m =
[[ 68  32  64  73  94 102 109]
 [ 54 101  33 249  66  23 188]
 [ 86 126  78 180  82  59 138]]
m[-3,0]	68
m[0,-5]	64
m[-2,-4]	249
m[1,-1]	188
m[-1,-5]	78
m[:, -5]	[64, 33, 78]
m[:, 0]	[68, 54, 86]
m[-2,4]	66
m[-2,-5]	33

A = ((-4.10, -2.59, +4.02, +3.59, -2.90), (-1.91, +6.65, -3.28, -1.30, -1.09), (+4.48, -3.03, +0.97, -6.36, +6.00), (+6.38, -2.02, -0.71, -0.65, +5.32), (-5.79, +1.01, -3.18, -5.55, -1.42), (+5.77, -4.23, -4.13, -0.83, -0.76), (+1.05, +0.70, +6.38, +2.10, -5.07), (-2.97, +6.04, -6.19, +0.66, -3.82), (-2.01, +3.74, -1.48, -4.07, -4.98), (-6.10, -2.52, -2.43, -4.37, +4.82))
Indices start at 0.
row 0 col 0 => -4.10
row 8 col 3 => -4.07
row 3 col 4 => +5.32
row 7 col 4 => -3.82
row 2 col 4 => +6.00
row 2 col 1 => -3.03
row 6 col 0 => +1.05
row 8 col 1 => +3.74
row 6 col 2 => +6.38
row 4 col 0 => -5.79
row 7 col 3 => +0.66
row 5 col 0 => +5.77
row 4 col 3 => -5.55
row 2 col 3 => -6.36
row 0 col 3 => +3.59
row 5 col 4 => -0.76
row 1 col 2 => -3.28
row 7 col 2 => -6.19
row 2 col 2 => +0.97
row 0 col 2 => +4.02
row 4 col 2 => -3.18
row 8 col 2 => -1.48
row 7 col 1 => +6.04
row 8 col 0 => -2.01
row 2 col 0 => +4.48
row 9 col 1 => -2.52

W =
[[  46.3    9.3  108.9 -105.4 -106.0   90.5  -66.2  218.9  -43.0  -48.4]
 [  61.0  -41.7 -184.8  147.0  -31.6    0.8   33.1 -185.8  -29.8  182.7]
 [  77.3 -125.4  178.4  -70.6 -125.9  116.5   34.8   92.4  -97.1 -134.2]
 [ 114.7  -24.1  -94.6   70.7  109.8   20.5  -14.2  186.5  103.7  173.5]
 [  58.2  -92.4   22.0   82.0   92.6   58.4  167.5 -130.3  -59.6   97.7]
 [ 125.6   74.4   61.1  120.5  -81.1  197.2  -52.4 -142.0   82.0  -54.0]
 [ -83.2  114.4   64.0  -75.6 -206.9   73.0   82.1   42.7 -114.0 -135.3]]
W[0,-10] -> 46.3
W[-1,6] -> 82.1
W[:, 5] -> [90.5, 0.8, 116.5, 20.5, 58.4, 197.2, 73.0]
W[-6] -> [61.0, -41.7, -184.8, 147.0, -31.6, 0.8, 33.1, -185.8, -29.8, 182.7]
W[-2,9] -> -54.0
W[:, 3] -> [-105.4, 147.0, -70.6, 70.7, 82.0, 120.5, -75.6]
W[3,-4] -> -14.2
W[:, 4] -> [-106.0, -31.6, -125.9, 109.8, 92.6, -81.1, -206.9]
W[-7,6] -> -66.2
W[:, 1] -> [9.3, -41.7, -125.4, -24.1, -92.4, 74.4, 114.4]
W[4,-2] -> -59.6
W[-5,-6] -> -125.9
W[-1,7] -> 42.7
W[4,5] -> 58.4
W[:, 7] -> [218.9, -185.8, 92.4, 186.5, -130.3, -142.0, 42.7]
W[4,7] -> -130.3
W[-5,1] -> -125.4
W[6,4] -> -206.9
W[6,-8] -> 64.0
W[-1] -> [-83.2, 114.4, 64.0, -75.6, -206.9, 73.0, 82.1, 42.7, -114.0, -135.3]
W[-6,-3] -> -185.8
W[-1,8] -> -114.0
W[-3,4] -> 92.6
W[-2,3] -> 120.5
W[-2,-4] -> -52.4
W[4,-4] -> 167.5
W[6,-5] -> 73.0
W[0] -> [46.3, 9.3, 108.9, -105.4, -106.0, 90.5, -66.2, 218.9, -43.0, -48.4]
W[-2,-2] -> 82.0
W[5] -> [125.6, 74.4, 61.1, 120.5, -81.1, 197.2, -52.4, -142.0, 82.0, -54.0]
W[0,-2] -> -43.0
W[-5] -> [77.3, -125.4, 178.4, -70.6, -125.9, 116.5, 34.8, 92.4, -97.1, -134.2]
W[5,1] -> 74.4
W[:, -8] -> [108.9, -184.8, 178.4, -94.6, 22.0, 61.1, 64.0]
